Z: -0.80 3.08 1.90 -4.50 -0.24 -2.76 -1.95 7.21 -1.94
P: -0.35 2.47 -2.30 2.59 -8.62 -2.31 0.89 -1.23 1.16
Y: 1.69 2.34 1.71 -3.37 -2.54 3.75 -0.15 -1.09 0.64
U: -1.60 -3.19 -0.80 2.24 0.61 5.61 -0.75 6.38 -0.27
miss Z: 1.90 -1.94 7.21 -0.80 3.08 -0.24 -4.50 -2.76 -> -1.95
size: -0.80 3.08 1.90 -4.50 -0.24 -2.76 -1.95 7.21 -1.94 -> 9
miss P: 0.89 2.47 -1.23 -0.35 1.16 2.59 -2.31 -2.30 -> -8.62
miss P: 0.89 -2.31 2.47 -1.23 -8.62 1.16 2.59 -0.35 -> -2.30

V: -1.49 1.65 -5.42 2.19 -0.64 5.77 -0.34 -0.75 -2.51 2.18 0.93 3.46 2.20 1.64 0.32 -0.15 6.09 0.95 -1.61 4.25 -2.34 -0.50 -1.12 1.59 1.84 -1.35 -1.65 -2.96 -0.53 0.34
J: 0.94 -0.83 -1.85 5.30 -0.35 2.65 -0.51 1.56 -3.30 1.56 0.58 0.56 1.22 1.15 0.88 -2.83 0.65 -1.36 -2.09 0.08 1.21 2.30 -1.62 -1.36 0.37 0.00 -0.94 0.70 -2.39 -1.21
K: 0.70 -1.61 5.15 -0.11 0.97 -1.47 -0.77 2.31 -0.32 -0.34 0.33 -0.83 -0.52 -0.90 1.05 0.68 0.02 0.44 0.69 -1.43 1.83 -0.50 -0.05 0.17 -0.75 0.44 -2.06 3.01 1.69 -0.26
T: -0.83 1.21 -3.30 0.56 0.08 2.65 0.65 -2.09 -1.21 0.88 2.30 1.22 1.56 0.37 -0.51 -1.36 5.30 0.70 -1.62 0.58 -1.37 1.15 -1.85 0.00 1.56 -2.39 -0.94 -2.83 -0.35 0.94
rev: 0.37 -1.36 -1.62 -> J
size: 0.70 -1.61 5.15 -0.11 0.97 -1.47 -0.77 2.31 -0.32 -0.34 0.33 -0.83 -0.52 -0.90 1.05 0.68 0.02 0.44 0.69 -1.43 1.83 -0.50 -0.05 0.17 -0.75 0.44 -2.06 3.01 1.69 -> 29
rev: -1.62 0.70 -> T
rev: 2.30 0.88 -1.21 -2.09 -> T
rev: -0.90 -0.52 -0.83 0.33 -> K
order: 0.94 -0.35 -2.83 -0.94 -2.39 1.56 0.00 -1.85 1.15 -1.37 0.58 -1.62 0.70 5.30 -1.36 -0.51 0.37 1.56 1.22 2.30 0.88 -1.21 -2.09 0.65 2.65 0.08 0.56 -3.30 1.21 -0.83 -> T

C: -2.91 -3.83 2.49 3.88 -4.64 1.74
L: 0.65 4.36 2.94 -3.38 4.98 2.95
E: 0.65 4.36 2.94 -3.38 4.03 -1.01
rev: 4.03 -3.38 -> E
miss L: 4.36 -3.38 0.65 2.95 4.98 -> 2.94
order: 4.03 -1.01 0.65 4.36 2.94 -3.38 -> E
size: -2.91 -3.83 2.49 3.88 -4.64 1.74 -> 6
miss C: -4.64 3.88 2.49 1.74 -2.91 -> -3.83

mitud: -0.99 -1.30 -4.67 1.84
Big: 0.44 -5.24 -8.36 0.43
Moreb: 1.09 -8.02 -2.92 2.02
nedi: 0.43 -5.23 -8.36 0.44
miss Big: -8.36 0.43 -5.24 -> 0.44
rev: -1.30 -0.99 -> mitud
miss nedi: -8.36 0.44 0.43 -> -5.23
order: 0.43 0.44 -5.24 -8.36 -> Big

Loso: 6.67 0.32 0.40 0.27 0.61 0.21 -6.57 0.27 -0.19 0.51 0.12 0.47 0.58 0.40 0.84 7.95 0.30 0.23 0.45
Zimeb: 0.33 0.40 -0.19 6.67 0.21 0.45 -6.57 0.12 0.27 0.58 0.47 0.30 0.51 0.61 7.95 0.40 0.23 0.27 0.84
givib: -0.29 -0.20 -0.02 4.84 -0.06 4.49 1.05 -0.11 -5.27 -0.29 4.10 -0.23 0.28 -0.07 -3.94 0.11 4.91 4.76 0.07
order: -6.57 -0.19 0.12 0.21 0.23 0.27 0.27 0.30 0.32 0.40 0.40 0.45 0.47 0.51 0.58 0.61 0.84 6.67 7.95 -> Loso
size: -0.29 -0.20 -0.02 4.84 -0.06 4.49 1.05 -> 7
rev: 0.12 0.51 -0.19 0.27 -6.57 0.21 0.61 -> Loso
rev: 0.27 0.40 0.32 6.67 -> Loso

gavap: 1.54 0.38 1.69 0.68 0.39 -0.07 0.68 -0.91 0.31 0.04 -0.65 0.77 0.64 -1.45 1.30 2.72 1.93 -1.80 1.57 0.05 0.29 -0.02 0.07 -0.71 1.66 2.05 0.24
gesi: -0.37 0.18 -0.89 -1.11 -0.11 -1.01 -0.21 -1.72 0.28 -2.56 -1.58 0.77 1.13 -2.01 -0.39 0.13 0.67 -1.45 -0.29 -1.44 0.29 0.72 0.28 0.25 0.97 0.38 1.03
gur: -0.08 0.03 -0.01 0.18 -0.15 -0.08 0.04 0.05 -0.02 0.14 -0.01 0.08 0.07 -0.09 -0.17 -0.38 -0.13 0.00 0.01 -0.10 -0.14 -0.11 0.09 0.01 0.09 -0.22 0.20
Ses: 0.63 -0.65 -0.04 -2.91 -1.35 -0.57 -2.60 1.22 -0.19 -2.10 0.72 -2.04 -0.92 1.85 -3.32 -7.79 -3.54 3.39 -3.56 0.83 -1.31 0.57 -0.22 0.90 -2.90 3.10 0.49
nos: 0.96 0.37 0.80 0.57 0.30 -0.24 0.60 -0.62 0.09 0.11 -0.47 0.89 0.53 -1.11 0.56 2.05 0.92 -1.08 1.18 0.06 0.42 -0.08 0.25 -0.33 0.62 -0.65 -0.04
remu: 0.44 -0.12 0.31 0.34 0.16 0.26 0.16 0.56 0.26 0.99 0.37 -0.40 -0.35 0.71 0.01 0.30 -0.32 0.54 0.35 -0.64 -0.06 -0.41 -0.12 0.32 -0.29 -0.13 -0.56
Mub: -0.37 -1.71 -0.89 -1.11 -0.11 -1.01 -0.21 -1.72 0.28 -2.56 -1.58 0.77 1.13 -2.01 -0.39 -0.44 0.67 -1.45 0.39 1.23 0.29 0.72 0.28 -0.72 0.97 0.38 1.03
Delid: -0.10 -0.27 -0.26 -0.42 -0.11 -0.64 -0.18 -0.01 0.01 -0.53 -0.14 0.03 0.15 -0.16 -0.12 -0.27 -0.12 0.12 -0.20 0.31 -0.07 0.17 0.22 -0.03 -0.08 0.18 0.12
rev: -0.04 -0.65 0.62 -> nos
miss Mub: 0.38 -1.71 0.77 1.23 0.67 -0.39 -0.72 -1.45 0.39 -0.37 -2.56 -0.44 -2.01 -1.01 -0.11 -1.58 -0.89 0.28 0.72 -0.21 -1.11 1.13 0.28 0.97 1.03 0.29 -> -1.72
miss nos: -0.04 0.30 0.57 1.18 0.42 -0.47 0.06 -0.62 0.25 -0.24 2.05 0.37 -0.65 0.96 0.53 0.89 -1.08 0.80 0.11 -1.11 0.60 -0.33 0.62 0.09 -0.08 0.92 -> 0.56
order: 0.38 1.03 -0.37 0.18 -0.89 -1.11 -0.11 -1.01 -0.21 -1.72 0.28 -2.56 -1.58 0.77 1.13 -2.01 -0.39 0.13 0.67 -1.45 -0.29 -1.44 0.29 0.72 0.28 0.25 0.97 -> gesi
miss gesi: -1.11 -1.01 0.72 -0.89 0.28 -0.29 0.28 -0.11 -2.01 0.25 0.29 0.18 0.77 -0.39 -1.72 1.13 1.03 0.97 -0.37 0.67 -1.44 0.38 0.13 -2.56 -0.21 -1.58 -> -1.45
miss remu: -0.13 0.56 0.16 -0.41 -0.12 -0.35 0.37 0.32 0.30 0.31 0.26 0.71 0.54 0.16 0.44 -0.06 0.34 0.01 -0.29 0.26 -0.56 0.35 -0.32 -0.64 -0.12 0.99 -> -0.40

bom: -0.71 8.29 2.55 0.88 0.87 0.75
gobo: 1.00 1.01 2.55 -0.66 0.72 -2.20
ravu: 0.77 1.01 2.55 -0.66 1.00 -2.20
miss bom: -0.71 0.75 8.29 0.87 2.55 -> 0.88
miss gobo: 1.00 -0.66 -2.20 2.55 0.72 -> 1.01
size: 0.77 1.01 2.55 -0.66 1.00 -2.20 -> 6
miss ravu: -0.66 2.55 -2.20 1.00 0.77 -> 1.01
1.00 1.01 2.55 -0.66 0.72 -2.20 -> gobo
size: -0.71 8.29 2.55 0.88 0.87 -> 5
rev: 0.88 2.55 8.29 -> bom

lega: -1.12 -0.44 0.65 -1.05 2.70 -1.74 4.20 3.46 2.89 -1.54 -4.22 -0.15 -0.46 0.86 -1.22 -1.59 1.30 0.39 -0.67 2.41 2.26 -3.01 -0.43 -3.20 2.10 2.26 3.79 0.34 7.16 2.92 -4.16 -3.85 0.98 3.78 2.04 -3.71 0.00 -0.04 1.39 1.03 3.11 -0.97 -0.50 1.83 1.91 -2.69 0.46 -7.52 -1.52 0.04 -4.58 -2.35 -2.32 -4.20 3.68 -0.80
nefu: -2.92 -2.32 0.72 0.91 -2.98 4.01 0.03 -1.78 1.10 -1.55 1.20 3.51 4.25 -2.81 -1.03 -1.50 -0.13 0.46 3.14 -0.29 -1.55 -1.23 3.44 3.77 -0.17 3.13 3.58 -3.93 2.45 0.53 7.45 0.19 -2.47 -3.50 -6.36 3.47 2.16 0.32 2.35 -1.71 -0.20 -1.99 1.65 -1.87 5.90 -2.84 1.82 3.02 1.65 0.13 1.67 1.54 2.99 -2.56 3.27 2.18
Zuna: 2.79 2.66 0.91 0.80 2.06 0.15 -5.38 -0.66 1.05 0.16 0.90 -5.43 -0.67 1.03 1.54 3.39 0.56 0.21 -4.93 -2.84 -3.48 -2.80 -1.58 2.02 -2.34 -2.37 1.27 1.04 -4.52 -5.13 6.02 -1.42 -2.40 -1.15 2.95 3.49 -1.87 1.52 -3.21 -5.63 3.21 -0.77 -5.45 -2.78 -3.74 -0.73 -2.02 0.49 -4.78 -0.40 0.04 0.41 -2.66 2.57 -4.53 -0.76
rev: -4.20 -2.32 -2.35 -4.58 0.04 -1.52 -> lega
size: -2.92 -2.32 0.72 0.91 -2.98 4.01 0.03 -1.78 1.10 -1.55 1.20 3.51 4.25 -2.81 -1.03 -1.50 -0.13 0.46 3.14 -0.29 -1.55 -1.23 3.44 3.77 -0.17 3.13 3.58 -3.93 2.45 0.53 7.45 0.19 -2.47 -3.50 -6.36 3.47 2.16 0.32 2.35 -1.71 -0.20 -1.99 1.65 -1.87 5.90 -2.84 1.82 3.02 1.65 0.13 1.67 1.54 2.99 -2.56 3.27 2.18 -> 56

legud: 0.08 0.03 5.74 5.73 0.23 2.19
dibok: -1.83 4.91 2.22 -6.83 3.75 -6.42
teno: -0.42 -0.41 -0.20 -0.34 4.15 -3.52
size: -0.42 -0.41 -0.20 -0.34 -> 4
miss teno: -3.52 -0.42 -0.34 -0.20 4.15 -> -0.41
size: -1.83 4.91 2.22 -6.83 3.75 -6.42 -> 6
order: -6.83 -6.42 -1.83 2.22 3.75 4.91 -> dibok
miss legud: 2.19 0.03 0.23 0.08 5.74 -> 5.73
size: -0.42 -0.41 -0.20 -0.34 4.15 -3.52 -> 6

rer: -0.27 1.41 -0.31 -7.63
tus: 2.17 -5.62 1.32 -0.63
zipo: -0.18 3.54 -3.74 -7.31
fodi: 0.88 2.83 -1.09 -8.31
Pusov: -1.51 2.78 -0.31 -7.63
zudi: 1.13 0.68 -0.34 -8.77
-0.27 1.41 -0.31 -7.63 -> rer
miss Pusov: -0.31 -1.51 -7.63 -> 2.78

